Each path below is one point turned by a fixed rotation once a step. After each direction that follows a path, write how fast that rotation turns it, in degrees a step (0 if it stays still).
Each turn is a multiple of 5 degrees from 10 to 175, or 0.
Each row of a path follows its step; steps can be skipped.

step 0: [-16  -8  21  24 -10   9 -44   0   1 -14  53   7  34 -16   2   3 -18  28
   5  16   6 -34  19   5 -28 -44 -10 -11  14 -24  12  66  -4   1 -15 -52
   6  23 -13  31  43  -3   1   1   3 -12   5   5 -13   3   0 -29 -12 -35
 -20  19 -18  -8  13  43  12   1 -12  39  16]
step 1: [ 12  31  33 -31  -1 -16 -59  15  14  -4 -14  11   7 -32 -21  12  34  -9
  58 -13  22 -25 -45 -33 -15 -16  -9 -28 -41   4  -2  38 -19  21  17  -2
  30   8   3  -9  26  -1 -29  16  15   6  -3  10   2 -32 -11 -12 -15  12
  23  14   1  -3 -29  50 -21  -1  -7   3  -2]
step 2: [-10  -6  11 -40 -12  40 -42  34 -10  -8  10  11   9   3  -3  -2 -19  13
 -11  -9  38   2  -9  15 -47  -4  12 -24 -26  12 -39  30 -22 -23 -54  11
   2 -33  10  45  15  -1  -4   5  42  35  17  20 -36  -6  11 -22 -10 -36
  13  22 -23 -28  19   3 -21   3  11  17 -10]
step 4: [ 37  -5  10 -41  12  14 -24   0   8  26 -13  10   9  47   7  49  56 -13
   5 -14  46 -24 -31 -21   0 -22 -14 -23 -22  18  -3  -9 -12  -4  -5 -33
  21   7  -7  27  32  -3  -9   0  37   8  17   6 -13  13   1 -36  -2   6
  -1  16 -14 -34  -8  63 -16  -8  -9 -18 -17]
step 5: [ 39  -5  44 -29 -34   7 -22  -7  -2  -5   6 -11  18 -10 -16  54 -20   7
 -22  -9  52  -9   7  14 -17 -10  -4  -2  -1   9 -32  43  10   8 -33  11
  -6  11  51  -2  39  19 -21  -3  32 -10   6   2 -15  -8  18 -37 -30 -40
  -4  14 -25  12  18 -29  22  14  10  11 -33]
step 6: [  7  16  -6  -6 -45 -30 -28   0   1   4  37   9  27  10   4  36  21  31
   1  19 -16 -11  -2 -19  -7 -28 -11  -3 -47 -17   0  23 -25   8   6 -42
  31   1  40  34   1 -11   8 -29  15 -55   2   2 -16  -4  -4 -22  -8 -39
  -1  11 -16 -12  -4  44  12   5 -47  32  21]
step 7: [ 21  -7  28   2   0  40 -53  17 -10   4  -7   9  -1 -17   0  18  31 -29
  59  -5  53 -20 -34   7 -10 -28 -21 -14 -28 -33  -5  24  26 -14 -10 -26
  15  24  14   3  20 -19  -5  14 -15   4  -4   6 -35  -7  11 -26  -6 -45
   3   2  -9   4 -16  41   1 -23  -5 -17 -44]
step 8: [  0  35  11   2 -30  -2 -31  32   6  -3  38  12   5 -28 -14   8 -15  17
  13 -15   5 -18  -6  19 -20 -25 -12 -13 -18   7 -10  37 -63  -5 -57   7
  33   4  15  34  41  25 -43   5  15 -13   3   5  13  -4   9 -46  -3 -29
  -2  13 -19 -20  -5 -16 -13  33  34   5 -10]
step 9: [ 24  -8  22 -27   6  10 -58  -9  -1 -13  30   8  29  -4  -5  -5  14  40
   0   6  15 -26  -6 -36 -64 -41   1  -8 -41  -2 -10  13 -35  18   3  25
  13   5  24   3  -8 -42  18 -28   8  -5  -3   9 -14  -6  13   3  14 -27
 -18  -9   5  -8 -36  38 -42  -5 -33  18  -6]
step 10: [ 15  13   9 -33   3  -5 -42   2   1  -6  23  26   0  12 -13   3  36 -19
  -8 -25  24   8 -47   9 -21 -21 -52 -38  -4  13   8 -22  -1  -6 -18 -18
 -14  -7 -11  12  42 -20 -43  26   7  10  -4  -8 -60 -17  11 -35  -4 -28
 -22  11 -38 -24  26  17 -15 -14   0   5 -35]
step 11: [ 11  -5  24  10  14  20 -13   4  23 -10  42  10 -20 -25 -25  60  15  32
 -40 -31  28 -48  -2 -29 -15 -15   7 -11   5  15 -13  32 -30  28 -43 -13
  24  12  21   8  49  16  13 -12  33  -2  34  -1   9  -1  -2 -32 -23 -10
 -20  -3 -12 -17   1 -10  -1   0 -20  22 -18]
Directions:
[  9  -1  -2   1   3  -7   0   5   3  17  -8   2  -1  -8   1  -7  -9  -8
  -3   4  -3   3  -5  -1   3  -5  -7  -5  -2   0   8   8  -3   9   5   2
  -7  -6  -5  -9   2  -3 -11  -1   3  -6   1   0   5  -9   1   6  -4 -11
  -3   3  -5  -2   3  -6   3   9  -8  -7  -6]  160
[  1 -11   5   9   6  19  -1  -6  -6   8   2   5  -7   7   2   2  -9   8
  -2   8  12  -7  -1   5  -6   1   8   3   5  -8   6   9  -3  -1  -1   5
  -4   4  -1  -6  -3 -10  13  -2   4   3   1   2   0   1  -3   5   2  -1
   1   5   0  -3   6   5   1  -1  -5  -2  -4]  160
[  2  -2   2  -1   7  -4  -5   0   1   0  -1  -4  11   3  -7  -8   0   2
   2  -8  -8  -2   9  -4   2  -4   1   5   1   2   0   7  -9  -1   4  -2
   1   4   4  -1  -8 -10   5 -11 -12 -10  11   0   3   3   4   0  -4   2
 -14  10   7  -4   6   3   7   3   0   9   8]  125
[  2   4   1 -12 -11  -3  -4   0   0   3   2   9   2   1  -1  -8   1   2
  -3   4   6   8   1  -2  -2   4   2   3   1   7   3  -6   1  -2   7  22
   0   5   8  -6  -7   0   1   2   8   0  -4   1  -8  -8  -1  -1  -2  -4
   8   8   0   2   3  -1   4  -3  -5  15  10]  95
[ -7   1  -7   2   4  -4  -7  -6  -3   2   7  -8   6 -11   7   6  -1   4
  -3   9   6   4   7  -2   8   0  -6  -1   0 -10   3  -2  -8  13  -1   5
   1   8   1  10   5   4   5  -2   6  -2   1  -6  14  -7  -3   3   4   1
  -4  -8   2   4   5  -1  -7  -4  -6   5   9]  130
[ -3   6  11  -7   2   8  11   8  -4   2 -10   4  -1  -3  -3   2   1   7
   6  -7   5  -5   1   6   3   3  -8  -1  -6   9   1   2 -11   5  -3  -4
   5  -1   0  -1 -10  10   8   3  11   0   6  -7   5  -3   3   2  -2  -1
  -1   1   7   7   6 -12  -1   0   7   4  -8]  115
[ -1  -1  -3   2   8  -4   6   4   7 -12 -12  -8  -1   6   3   8   6   3
 -15  -1   9  -2   1  -1  -3   5   0  -4 -13  -5   3  -3  -3  -2   7   0
 -11   6  -2  -4   4   1  -4  -6   0   7   1  -3  -1   3   2  -5  -7   0
   7   3   6 -14   8  -7   1   1  -7   2   2]  45
